One turn moves every row onto another: examples first, then more rows asked
J877: [-12   3   4  -9  21  12   4  17  -2   6  -2   6   7   2  12   0  -3  17
  11 -10   3   1  19  22  12   3   8  -1  -6   7  19  -3  -7   0 -11 -10
  15  13  17 -10  -5  15  13   4  -2   1  -3 -13   2   7 -21  -4  11  -3]
J42: [  9  12  -1  11  -3  -7   2  -8  -2  -5  -4  -2 -17  -2 -19  -2  -9  16
 -10 -10  -3  10  12   3  23  -7  14  10  -4 -14  -2  -4   1  -2 -16  -6
  -4  20   0   4  -7  10   4   3 -13   7   4 -12  11  -5 -22  -3 -11  -3]
J928: [ -8   6   2  19   0   3  -1  -9  -3 -10  -9 -11 -17   6  -8   1 -18  10
  -2  -1   0  -4   0  -1   7 -12  16  18  -5   1  -2  -6  -7  -6 -10   4
   0  21  -4   8 -12   5  15   5 -10   4  -8  -7   9  -3 -31  17  -6  -1]
J297: [-10   8   0  22   2  12   1 -11   0 -14  -8 -10 -12   3  -7   1 -14   7
  -2   3  -6  -5   1   1   5 -10  17  20  -6   1  -2  -9  -4 -10  -8   1
   2  21  -4   5 -12   4  14   8 -11   2  -5  -3   7  -2 -32  13  -5   3]
J290: [ -4  12   3 -17  14  -1  -7  -1  -5  12  24   0  -7 -21   2   8 -18  -5
  12   0  13   4  16  -8   4  -6   8   3  17   0  10   1   9  10   2   2
   1   7  18 -18  -1  -1   6   7   3 -10   7  -3  16  17 -24  10   5  10]
J757: [  5  13   6 -19  14   4  -6  -7   9  18  18   5  -7 -19  -2   6 -18  -8
   9   0  20   4   9 -10   5 -12   7  11  19  10   6  -4  13   4  -4   2
   1  12  19 -14   0   9   2   5   1   2  -1  -7  18   2 -24  11  11   5]
J241: [-11  12   6  -5  11   5   2  16 -13   0   6   5   3   8  12  -3 -15   5
  16  -1  -3  -1  19  18  16  -1   6  -2   4   7  18   5   3   1  -5 -13
  11  14  17 -13  -7   4   6   1  -3 -10   2  -7   5  10 -10 -11  10   4]
J189: [  1   6  13 -10   2  -5   2   5   6  12   3   0   1  -2   7   1   3  10
   1   2  16  -4  -2  -6   6   5 -11 -14  -7   8  12   8   7   7  -7   4
   7  14   5 -17  14  21  17   5 -14  11  18   5  21  -1 -28   0   1   3]
J686: [-10  -4   9  -9  -2  12  -7   0   0  11   5   2  -9  -6   5  14 -10  22
   5  -1  20  -6   7   7   5  14  -1  -8 -18   2   5 -16  -4   9 -19 -15
  11  -2   7 -13  10  21  20   5   1   6   0  -6  -1  11 -30   9  -8   6]
J427: [  6  16  -4  14  -5   1   4 -10  -2  -9  -2  -3 -17  -4 -18   2  -4  13
 -10  -6  -6   7  14   6  20  -3  15   9  -6 -16  -4  -8   4  -4 -15  -8
  -6  19   4   1  -6  10   6   6 -14   3   8  -8   9  -3 -23  -5 -10   3]
J192: [ -3  10   2  13  -4  -6  -6 -17   0  -5 -14 -11 -18  -6 -10  -3 -14  11
 -11 -11   1  -4   0   5  12 -12  21  12   8 -10  -1  -2   6  -3 -11  -1
  -2  26   0  -2  -2   7  16   5 -13  13   0 -13   9   2 -30   5 -10   0]
J250: [ -5 -13   4 -10  18   9  -2   3  -3   9   2   9  -5   2  -5  -6 -20 -19
   9   2  17   3   0   4  -3   7   6   7  -4  10   1  -2   0   7   0  -6
  10  15  -6 -15   1  -5  -1   5  -6   7 -12  10   8  15 -14  -7 -12  14]
J302: [  1  12  -6   9  13  -6  -4  -5   1  -4  -3  -4 -18  -7 -18   0  -4  10
  -8  -9  -5  19  16  -9  10   0  15  15   0  -5   8  -7  -7  -4  -2  -3
  -3  11  -8   3  -8   7   9   7 -15   5   0 -15  15 -13 -30   5 -10  -1]
J935: [ -9   2  11 -10   1   7  -6   0  -7   5  17   2 -16  -4   0  15 -22  10
  11  -1  17  -1  11   4  -1  13  -2  -7  -6   2  -1 -17   1   9 -15 -24
   7  -5   3 -17   3   9  10   0   9  -3  -3  -5  -2  14 -20   0 -10  20]
J420: [ -1  14   0  17   4   1   5 -11   9 -15   5 -12 -16   2  -6   5  -4  11
  -5  -9  -6   4   6 -11  -3   1  10  16   0   3  -4 -16  -1  -7  -7  -4
  -1  12  -9   2  -8  10  12   5  -2   4   1  -4   9 -16 -32   8  -4   6]
J12: [  1  15  19  -6   0  -3  -2   1  10  12   5   5   0   3   3   1 -14   5
  -2  15  17  -2  -7 -10   6  -2  -8  -9   4  14   9   8  19   2 -11  -8
   4  15   1 -17  13  21  11  -2 -12   6  13  -6  20  -4 -21  -2   1   7]
J178: [ -6   9  18  -5   1  -7  -4   3  -1   4   2   0  -1   4  10  -5 -10  -1
   6   5   7  -7  -5  -5   2   6  -8 -12   7  13  12   9  14   5  -2  -8
  10  12  -4 -24  12   8  13   1 -12   6  17   6  16   1 -18 -11  -2  13]
J962: [  0  13  -9  10  16   2   1  -7   4  -8   1  -4 -15 -10 -19   2   0   6
 -10  -7  -7  18  17  -8   7   1  16  16  -1  -8   5  -9  -3  -5   0  -4
  -5  14  -7   0  -9   7   6   9 -15   3   2 -11  13  -7 -31   1 -11   6]
J374: [ -5 -13  -2 -20  16   3   5  14   9  13   5   0  -1   0   1  10 -10  -9
   9  -6  15  11   3  13  -2   0   5   8   8  20   0   1  -2   1   2   6
   5  17  -4 -12   1   7  -2  12 -12  -6 -14   2   7  23 -23  -8 -13   7]
J435: [  0   2  16 -15  -6  -6   1   5  12   9   2  -5  -1  -6  10  16  -9  10
  11   2   8  -4  -4   2   5  -4 -17  -9  11  24   0   2   6  -5  -6   1
   9   6  -3 -19  10  17  11   8 -16  -2  12   3  11   9 -26  -7  -5  11]
J872: [ -3  14   1  12   5  -5   2  -8   7 -10   1 -13 -18   5  -6   3  -9  14
  -3 -13  -2   6   6 -13   1   0  11  17   3   5   0 -14  -5  -8  -9  -4
  -3  14 -10   4  -9   9  11   3   0   6  -3  -9   8 -17 -32  13  -5  -1]
J910: [ -2 -10   3 -10  19  12  -5   2   6  11   0  11  -7   4  -6  -6 -16 -20
   5  -4  21   7  -1  13  -1   3  17  16   5  15   6  -2   7   9  -6  -5
  11  20   6 -11   2   6   2   7  -9  11 -23   0   8   6 -15  -7  -2   4]
J311: [-10   0   6 -17  -7   7  -4  13   2  10   8  -4  -5   1   2  29 -12  15
   8  -1  12   5   9   6   8  13  -3  -7  -2  10   2  -6  -2  -1 -19 -18
   4   1   1 -15   7  23   5   8  -8 -13  -2  -7  -6  18 -24  -4 -15   7]
J277: [  2  -1  -1 -26  -2  -1 -10   3   5  13  15  -9  -1 -20   5  19 -10  -4
  11  -7  12   3   8  -5   9  -5   5   7  21  10   5   4   8   4  -1   7
   5  11  11 -17   7  14  -3  12 -12  -9   5   4   9  17 -23   3  -2  -1]
J375: [ -8  -6   3 -16   5  10  -2  14  -4   3  -1  -3   6  -1  12  12 -14  10
  16  -4  -3  -1  14  23  16  -6   1   4   5  15   9  -1  -4  -5  -1  -8
  18  12   7 -10  -4  16  -3   3 -15  -7  -5 -10  -4  21 -15 -11   0  -1]
J854: [ -8   2  14  -4  -1  11 -11   1  -4   4  14   2 -14   1  -1  18 -23  14
   3  10  20  -2   7   1   1   6  -3  -6 -12   6   5 -14   3  10 -15 -24
  10   0   6  -9   6  27  12  -7  -4   3  -6 -19   0   6 -21   2  -6  12]
J804: [-10   8   5  -2  15   9  -2  13  -6   3   5   8  -6   9   6   1 -13   7
   9   1   5   5  19  28  12  -2   8   2   0  13  21  -3   5   6  -2 -15
  14  11  17  -6  -4  17   9  -2 -10  -2 -11 -24   6   6 -15 -10  10   2]
J721: [ -3 -14  -3 -18  20  13   5   5   6  16  -4   9   4   2  -1  -9  -7  -8
   3 -10  22   2   2  11   3   5  13   8  -9   5   4  -3  -2   6  -3   1
   9  25   2 -12   4   6  -1   7  -4  16 -13   4   7  16 -19  -1  -7  -2]
J984: [  3   1   1 -20  15   3   0  -1   8  16  21   1   2 -22   7   6 -10   3
   6  -5  19   1  10  -8   3 -10   8   7   4   1   6  -1   3  10  -2  14
   5  13  18 -11   3  10   7   8   6   2   5   2  17  11 -29  19   8  -3]
J449: [ -4  13  -2  16  -5   1  -2 -19   2 -11  -8 -12 -14  -8  -7  -2 -10   8
 -13  -6  -3  -5   1   4   9 -11  22  12   7 -11  -3  -5  11  -4  -6   0
  -3  28   1  -4  -2   8  13   7 -13  10   6  -8  10   5 -31   4  -8   3]

J290 goes to J250
J302 goes to J928
Where do these go?
J984 goes to J721
J910 goes to J804
J420 goes to J449
J374 goes to J375

One turn moves every row onto another: examples first, then more rows asked
J553: [-16  -9   5  -9  -6  -1   1  11  13   5   6  12  30  -4 -13   6 -19   1
  11  11  16 -11   7  10   5  15  -9 -12   0  -9  12 -11  -8   5   6   9
  -1  12  -2  -3  19   0  10  -2 -20 -10  21   1 -16]
J509: [  6  -6   8 -17  -4  -9  -9  12   9 -16 -27  -2  12  -8 -14 -22 -13   7
 -11 -10  11  22   4   2 -13   8  -1   7  -5  -9   6  -7 -23  15   3  10
   6  -1  -9   9  10  -9 -10 -12  -3 -10  -6   1 -16]
J911: [ -6   1  16   5  11   5 -13  -2  16  -6 -21  20   9  -8 -25   0 -21   8
   1  -7 -14  12   5 -13   5  20 -12  -5  -2   1 -10  -1  13   8  -7  17
 -17  10 -11  21  15 -11  23 -15   0  -5   2  15  -6]
J737: [  6 -11  11 -11  -4  -8  -2  12   3 -10 -24   0  10 -11 -10 -22 -18  12
  -9  -9  12  23   0  -3 -12   4  -2   4 -10  -8  15  -7 -25  13   3   8
   5  -2  -9  13   9  -7  -6 -18 -10  -8  -8   1 -16]
J345: [-12 -10   3   0  -7   0  -2  10  12   3   6  10  26  -2 -17   2 -13  -1
  12   9  15 -13   9   4   2  18  -6 -16  -1  -5  14 -12  -7   4   3   2
  -4  12   3  -6  14  -3  11  -3 -18  -9  25   1 -18]
J187: [ -5  -4  15   8  10   6 -10   0  11  -6 -21  18  10  -6 -26   7 -24  14
   2  -9  -7   9   4 -10  -2  24 -12  -3  -2   2 -15  -7  13  11 -10  18
 -22   8 -18  23  14  -5  19 -15   1  -4  -1  16 -10]
J168: [  7  -8  14 -15   0  -8  -4  11   5 -13 -21  -5   9 -11 -15 -19 -11   8
 -10 -13  14  22   0  -5 -12   8  -3   4  -6  -9  11  -8 -24  13   5   7
   2   0 -14   7  12 -13 -10 -19  -5  -9  -6   0 -17]
J820: [ -6  -3  17   8  10   6 -13   1  15  -6 -21  22   8  -4 -26   2 -23  14
   3 -11  -9  11   6 -14   3  25  -9  -7  -1   3  -8  -6  10   4 -10  17
 -22   9  -9  21  11  -5  24 -11   2  -6  -3  14  -8]
J293: [ -8  -6  10  -2  11  -2 -13  10  17 -19 -10  -2  23 -10 -15 -13 -17   2
   0  -9   3   1   6  -2  -3  32 -15  -6  -1 -18 -18  12 -13  11   3   0
 -11  13 -14  18   1 -15  -1 -18 -18  -2   0  17 -11]
J481: [-13  -9   5  -8  -4  -4   1  13   9  -1   7  14  21  -5 -17   7 -14  -1
  14  11  18 -15   9   5   4  17  -9 -11   0  -8  15 -15  -7   5   2  10
  -5  10  -1  -8  22  -2  11   2 -17  -9  17   1 -13]
J60: [-10  -8   8  -4  -6  -3   0  11   9   5   4  13  29  -4 -15   5 -12   2
  13   8  20 -14  12   8   4  13 -10 -17  -1  -5  12  -7 -10   4   1   7
  -1  14   1  -3  19   1  12  -6 -20  -8  17  -4 -12]
J467: [ -6  -7  20   7  12   4 -12  -2  14  -6 -16  21   8  -7 -27   4 -24  12
  -3  -5 -13  10   3 -14   7  22 -12  -7   4   5 -11 -12   8  10  -7  18
 -20   7 -14  18   9  -7  24 -13   0  -6  -2  14 -10]
J55: [ -5  -7  17  -6  14 -20 -22   9  -2  -3 -13  12   8  10  -9   9 -11   0
   5 -16  11   3   2   2  -2  25   0 -15   6   3   5 -15  -5   4   2   9
 -19  12 -13   0  11  -6  14   9  -1 -14   8   9 -28]
J487: [-10  -5  19 -14 -12   7   6  11  -2   6 -10   2  19  -6 -16  -6 -24  15
  -4  -7  -3   6  16  11   1  14  -9 -26 -15  -3   1 -18 -13  -2   3  12
  -5  -1  -5  14   8  11  -3 -19 -10 -13  -4   0 -29]
J8: [  2  -3  15 -16   0 -11  -5  11   8 -10 -23  -2  12  -8 -14 -22 -13   4
 -10  -8  13  27   2   2 -10   9  -3   5  -9  -9  12 -11 -29  11   4  12
  -2   2 -11   8  11  -8  -6 -17  -7 -11 -11   0 -14]

J187 goes to J345
J487 goes to J293
Where do these go?
J481 goes to J737
J553 goes to J168
J467 goes to J60

